In the data rows, the value 128 means zero.
Here are some numbered points:
[150 140 179  99 105 108 138 151 137 147 119  94 132 162 128 109 109 115 155 129 116 165 105 131] 0
[138 119  93 115 134 121 175 137 125 139 108 129 103 140  74 148 165 164 119 114 116 179 140 100] 1
[155 140  92 137 134 150 111 127 134 134 136 124 112 109 106 120 174 180 141  96 122 118 161 130] 2
[146 147 170 126 143 144 136 151 136  90 152 111 113 148 200 130  73 109 111 142  61 102 109 120] 3
[ 81 109  85 109 154 128  93 118  80 161 118 107  98 159  66 123 116 179 166 149 142 160  75 127] 4
[161 121 115 152 118 100  97 109 117 102 112  66 155 173 149 116 161 150 133 113 116 156 130 143] 5
[156 177 170  96 132 127 104 116 123  75 158 118 139 104 180 100  78  86 112 227  18  99 125 112] 6
[ 98 131 197  80 153 172 150 160 138  75 144 159 119  85 165 152  60  76 102 156  87  84  73  76] 7
[132 115 195 115 132 131 110 145 116 135 164  91  97 108 145 110  87  96  90 156  95 106 131 102] 8
[138 138  65 152 115 138 115 114 160 141 159 124 119 177  97 163 131 159  92 210 105 146 162 119] 9
[136 126  87 109 125 111 143 130 151 140 129 139 172 153 119 165 113 144 137 151 133 106 151 149] 10
[111 103  91 144 106 158 109 127 121  83 151 169 158  98 107 133  68  50 110 208 109 103 111 151] 11
[124 128 127 105 147 117 138 139 143 145 193 176 170  69 160 177 147 172 107 110 109 136 155 135] 12
[106 104 115 147 119 129 120 126  97 168  89 118 102 149  79 105 163 160 150 102 176 158 116 131] 13
[130  98 142  71 120 156 121 148 110  67  39  71  64 159 128  85 140 161 147 108  80 147  38 125] 14
[129 152 147 112 176 103 180 147 141 100 148  85 118 113 173 132  65  65 134 176  58 100  95 101] 15
[133 146  88 133  77 182 100 103 122  99 171 112 138 152  51 138 126 140  89 151 111 177 153 127] 16
[125  99 152 135 101 115 153 114 140 152 129 114 134 112 133 133 135 144 150 136 119 108 132 133] 17
[151 121  92 151 108 131 108 110 160 220 198 178 154 121  98 108 195 192 168  89 134 146 203 148] 18
[ 65 114 225  85  97 154 144 180 189  83 203  86 176  50 249 136  15  36 102 195  35  58  69 109] 19
[147 129 150 160 101 149 141 140  87 114  92 119 131 142 101 111  87 109 135 104 132 167  79 102] 20
[110 136 125 166  93 159 121 169  83 156 140 127 169 135 147 112 150 103  92 142 142 126 157 139] 21
[159 119  24 144  99 174 141 107 109 127 138 133 114 146  62 138 147 194 179 112 154 123 118 177] 22
[192 188 148 164  98 121 110  80 151 194 111 119 108 133 161 155 183 137 119  90 153 136 187 171] 23
[ 85 121 143  86 140 138 166 126  72  97  92 130 141 115 119 102 146 143 169 146 142 143 122 139] 24
[123 141 233  38 158 152 159 174 192  81 132  73 158 132 175  79  29  77 118 198 101  82  77  89] 25
[124 142 110 167 111 115 102 115 113 129 143 136 171  92  88 105 111 131 107 180 111 117  87 141] 26
[136 159 108 185 106  96 110  62 143 161 134 141 116 208 183 128 200 127 142 115 154 145 193 130] 27
[121 126 142 162 132  86 119 118 121 206 115 149 120  91 115 182 171 155 186  76 178  66 172 147] 28
[ 97 120 119 137 115 136 138 111 104 110 146 160 113 166 136 123 142 130 132 133 172 137 153 151] 29
[164 155 159 150  98 125 142 100 121 100  96  79 112 161 134 136  92  69  85 131 115 145 114 114] 30
[116 120 105 101 122 143 145 126 110 150 162 160 139 138 109 115 186 135 135 118 155 146 184 102] 31
[108 141  94 173  85 112 135 104  66 106  37 112 112 130 174 125 143 148 104 161 140 174 131 120] 32
[114 145 101 128 128 117 124 129 142 112  88 129 107 172 134 138 160 144 138  83 130 132  73 103] 33
[125 131 179  90 135 142  90 169 158  95 172 100 196  56 202  99  42  75 103 167  69  88  78  82] 34
[136  72  70 161 166 149 159 110  45 168  85  90  57 144  77 118 165 190 192  32 189 177 113 134] 35
[119  86 202  67 134 100 153 150 204  85 193  91 114 120 167 106   3  42 100 217  55 167  99  88] 36
[144 146 164 159 116 166 128 131  56 101 110  97 111 109 112 110  99 115 120 110 168 148 118 122] 37
[143 135 189 173 162 105 132 103  81 121 103  65 123 152  66 147 148 128 134 177 123 141 136 162] 38
[118 129 121 119 134 118 152 139 125 138  90 114 120  95  96 123 161 157 156 117 124 163 106 169] 39
[150  99  67 159  99 145 137 116 114 161 131 219 133 146  39 111 172 193  91  94 159 154 170 168] 40
[143 160 137 140 155 169  99  81 118 129 155 114 157 129 150  93 124 159 132 138  76 120 129 156] 41
[105 120 100 135  65 134 133 125 126 148  77 139 124 123  54 119 130 150 140 125 188 136 152 102] 42
[134 176  64 167 127 151  73  85 113 141 185 158 106 142  93 126 146 155 133 129 152 160 168 130] 43
[159 174 137  94 161 109 183 121 133 141  91 152  82 123 132 106 155 166 158  73 137 153 150 111] 44
[115 136 145 134 133 105  99  98 135 137 126 121 116 133 177 102 159 107  95  89 169 120 149 148] 45
[ 95 130 128 147 132 132 115 145 162 118  65 112 122 153 156 125 108 100 140  98 119 142 116 123] 46
[109 142 184  60 164 129 125 140 153 140 186 157 130  46 148 153  80  93 118 159  94  47  84  70] 47
[147 121  55 164 118 137 113 134 146 168 186 172 127 156 115 108 154 189 152 109 180 127 157 123] 48
[144 139 152 169 129 163  92 107 112 195 155 115  72 147 147 154 178  86 156 105 101 149 144 121] 49
[127  89 110 119 134 141 165 158  75  83  17  75  70 147  72  43  99 162 165 142 123 180  95 120] 50
[130 104 133 118 130 134 166 173 116  98  75 118  76 153 113 131 136 147 144  64 104 152 102 137] 51
Which two points above are nearest to each new point, looking only along the 5 directions in which the numbered points spread most? Their numbers follow each, nearest first.
[124  92 117 127 126 142 101 145 146  98  81 113 119 142 113 151 133 123  91 126 112 138 101 148] 20 46
[138 136 109 126 178 150 188 164  69 143  87 124 104 138 104 141 167 140 159 113 182 137 105 124] 39 13
[158 156 162 130 133 134  81 119 134 140 143  97 139 181 118 160 100 133 140 125  42 154 196 133] 41 5
[156 119 163 122 100 116 102 185 103 129  66 137 155 183 111 122 132 110  94 163 139 162 126 146] 38 20
[119 163 163 128 148 164 137 186 102 134 100 119 115 121 153 156 105 131 145 138 111 112  84 118] 46 0
[138 114  69 165 111 122 138  96 111 183 145 151 119 161  95 151 154 190 100 142 164 123 188 152] 43 48
[132 143 132 106 110 126 149 102  80 197  62  52 117 189  98 144 132 164 141 132 111 192 153 157] 5 33
[127  97 171  98 145 103 115 134 124 125  86 121  96 127 131 127 151 112 139 104 129 151 117 113] 46 33
[107  91   6 176 112 169 157 114 118 141 154 244 152 130  61 121 191 188 151 105 212  98 176 172] 40 48
[121  91  68 135 143 124 139 147 164  96 117  96 146  76  71 175 179 188 118  63 185 103 151 113] 31 2
[136 115 128  95 124 165 107 133 120 128 161 159 130 153  85 145 123 165 108 133 109 139 140 135] 10 31
[ 87 101 107 111 117 129 136 133 108 120 143 149 146 114 122  89  59  81 111 143 127  89  90 131] 26 11
[131 116 102 143 106  85 144 123 104 109 131 125 104 190  87 118 142 187 133 147  98 183 166 104] 1 5
[159 108 114 138 156 110 118  86  89 149 110 143  90 132  98 114 173 149  85 152 131 146 133 119] 29 2
[ 75 133 176 114  66 122 144 167 174  92 148 137 150 110 154 137  67  61 102 193  81  82 120  95] 34 7
[125 113 118 148  90 144 117 121 114 158 121 147 104 147 115 124 143 112 119 100 148 126 116  84] 29 17
[115 157  89 147 101 139 148 143 143 135 100 130 144 137 100 106 162 126 151 116 132 106 134 111] 29 39
[140 128  98 145  88 125  93  83  90 183 148 108 143 169 121 123 165 144  92 110 129 106 174 172] 43 29
[119 119 187  98 186  77 108 139 185 137 149 130 101  66 192  86 163 155  77  88 185  94 140 123] 17 45
[ 63 112 112 103 130 170 115 156 165 116 174 136 103 104 116  94  60 115 112 136 139  98  41 122] 7 26
[144  90 195 100 149  25 189 135 132 144  85 126  82 133 215 119 165 127 137 114 126 127 149 154] 44 46
[125  99  97 148 131 154 122  98 116 135  95 108 113 104 138 127 135 164 101 105 172 122 172 114] 29 42
[114  82 209  53 182 106 146 189 140  80 140 140 141  34 195  85  47  64 148 138  50  68  69 119] 7 25
[128 156 150 118 108 108 108 121 131 125 172 134  96 122 135 178 122 121  65 202 104 127 191 182] 41 10
[124 132 109 160 148 139 160 102 119 137 116 102 124 128 121 113 139 126 112 165 127 128 171 148] 29 41
[140 158  61 149  94 132 127  86 106 148  71  89 100 174  99 102 177 142 177 100 175 164 138 152] 13 5
[149 141 211  99 139 105 150 135 198  86 152 146 113  98 166 109  85  50  82 175  79 117  73 110] 15 3
[126 142  90 132 163 122 151 112 137 118 148 166 105 119 119 155 123 118 201 103 155  73 111 109] 17 31
[117 133 159  90 133 130 133 121 202 127 199 194 115  75 166 131  61  64  74 132  87  50 126 122] 47 34
[130 141 137  90 151 136 148 113 125 134 150 169 137 118 156 140 108 129 125  78 138  97 143  98] 17 12
[155 129 112 124 100 110 167 164  96 142  60  64 116 172  84 111 124 140 149 146  71 173  67 124] 14 51
[120 114 136 144 121  88 124 138 123 163 133 130 137 153 149 143 137 144 125 115 136 163 166 167] 49 29
[140 125 133 110 153 123 104 146 187 129 206 152 112 100 179 151 138 120 111 107 128  83 166 166] 12 17
[ 96 149 157 131 119 138 121 163 117 129 133  97 155 124 106 138  69  51  90 132  98 125 105 126] 8 26
[160 128 118 145 148 113 106 107 191 140 174 136 125 140 130 122 162 132 127 121 143  79 106 141] 10 41
[109 165 140 114 162 101  81 149 185  95 142 161 158  78 188 133  39 115 173 116 128 114 136 108] 8 47
[146 139 104 147  85 105 112  96 107 101 139 118 135 127 117 153 147 143 125 149 116 120 124 159] 29 41
[104 146  96 150 134 127 123 108  73 115 128 162 190 123  92 139 120 158 173 104 193  79  85 118] 42 29
[ 95 124  55 189  86 171 106 127 134 186 167 139 111 136  81 131 197 172 150  81 207 132 180 150] 40 48
[141 117 144 133 144 119 109 117  83 107 128 102 138 137 170 110 149  96 110 105 157 140  99 153] 46 38
[155 127  89 169 121  97 142  69  89 154 122 103 120 133  95 123 175 149 156 140 139 150 156 135] 29 2
[160 151 130 131 109  91 145 107  72  87 108 116 153 148 125 126  92 129 139 140 108 144 137 101] 38 46
[132 124 154 116 107 127 115 170 133 101  67  84 112 209 192 102  80  84  98 143  99 167  83 129] 30 0
[121 175 142 132  92 147  97 122 112  57  70  56 154 143 119 150  89  75  74 161  96 218 112 122] 30 38
[100 133 145  87 136 119  88 135 138  96 121 120 112 124 157 120 140  87 114 120 133 103 144 136] 17 46
[123 166 107 156 148 100 115 149 132 156 101  81 117  68 223 127  85  96 142 110  98 119  95  98] 8 46
[169 128 127 152  96 106 147  94  84 181 132  77 141 209 143 123 116 144 125 100 127 188 130 140] 5 38
[152 157 142  96 123 165 125 115 107 112 120 181 123 133 102 145 141 154 138 152 121 142 131 109] 10 29
[113 127  45 195 126 116  93 123  97 156 118 159 145 168 119 159 164 193 125 133 117 144 193 164] 43 48
[131  90 194 105 139 114 179 139 141 108 157 145 116 144 152 107 102 107 152 156  93 125 117 141] 8 3
[122 117  92 154 113 145 110 133 150 132 151 144 179 114 106 138 147 150 131 109 181 106 105 127] 31 29
[101 160 216  96 163 133 122 183 200  87 150 162 140  46 190 108  35  82 120 173  79  73 107 113] 34 7
[138 137 175 105 106 137 146  99  96 117  69  57 133 156 198 123 139  74 105 183 129 181 118 111] 30 46
[114 118  90 162 159 143 115 146 129 149 127 184 121 134 115 181 179 163 133  83 195 124 165 142] 31 48
[115 129 125 154 151 130 144 103 112 141 111 112 105 149 133 103 103 176 161 142 123 121 108 139] 33 39
[142 149 111 172  84 188  99 111 150 131 144 151 187 106 126 159 130 118 142 147 195 118 155 136] 21 29
[165 145 164 100 114 130 153 127 111 116  83  93 114 151 156 140 103  82  81 183  54 218 124 129] 30 0
[134 165  92 101  97 172 143 138 122 100 103  88 112 142  96 120 107  84 105 165 122 134  77 109] 20 38
[125 133 137 128 123 110  85 125 102 123 113 126 101 144 122 171 176 173 154 130 127 156 119 136] 33 29
[176 151 106 168 119 127 113 117 116 154 135 184 159 166 119 156 166 137  92  97 145 137 195 148] 43 27
[119 141  64 163 164 125 125  72 117 157 138 126 169 159  93 158 160 157 124 119 154 121 155 121] 43 31
[124 130  93 115 120 108 157 101 109 183 102 116 135 168 129  76 138 117 109 137 100 152 170 137] 5 29
[175 102 129 133 108 143 139  89 113 156 116 137 108 121 132  67 154 134 107 137  74 127 132  99] 41 17
[ 89 129  32 178 122 136 107 105 139 169 121 141 198 122  33 168 171 185 106  77 188 122 168 163] 40 48
[147  79 128 142 127 116 163 107 148 173 163 179  98 104 118 146 119 181 147 103 152 123  75 127] 31 2
[108 148  60 162 130 137 162  75 107 194 162 144 127 111  43 129 201 171 179  44 207 141 180 129] 40 48
[133 141 107 105 120 155  79 102 135 148 157 130 202 100  54 134 113 146 161 124 149 108 111 126] 10 31
[128 133 215 127 126 121 138 157  76 142  77  68 124 153 149 117  83  58 128 177  91 155  62 123] 30 46
[ 93  84 131 107 169 145 137 110 126 144 125 102 131 152 103 137 142 164 180  79 146 166 153 134] 39 1
[126 144 131 141 138 131 136 163 103  68  55  14 106 211 109 157 147 141 157 150 106 187 102 148] 14 38
[109 128  70 178 102 111 125 107 162 140 151 158 140 111 109 164 255 194 138  86 216 113 179 169] 18 48
[ 96  86 116 103 147 115 110 129 115 128  84  88  76 172  84 112 170 181 133 146  79 183 169 156] 1 33
[ 98  87 160 136 137 150 110 169 118 115  76  88 129  82 129 119 112 100 148  81 152 128  57 139] 24 37
[170 127 108 150 108 139 152 166  97 156 100 105 128 161 120 111 153 143 146 101 135 162  96  98] 33 39
[ 97  75  97 152 142 151  92 117  93 145 161 160 121 133  78 105 126 153 131 105 198 144 141 115] 42 31
[151  92  62 181  92 113 151  55 123 111 134 166 178 127 106 153 172 167 133 116 140 122 169  99] 43 48
[150 118 203 138 165  78 147 133 191 106 145  96 114 113 200 134 103  48  93 199  64 114 148 181] 3 6
[171 124 101 174 115 110  98  97 124 112 111 162 164 124 104 145 149 133 180  96 130 150 153 178] 29 2
[130 182  45 160  94 148  86 117 133 159 146 179 110 167 114 171 196 151  96 133 176 125 182 141] 43 48
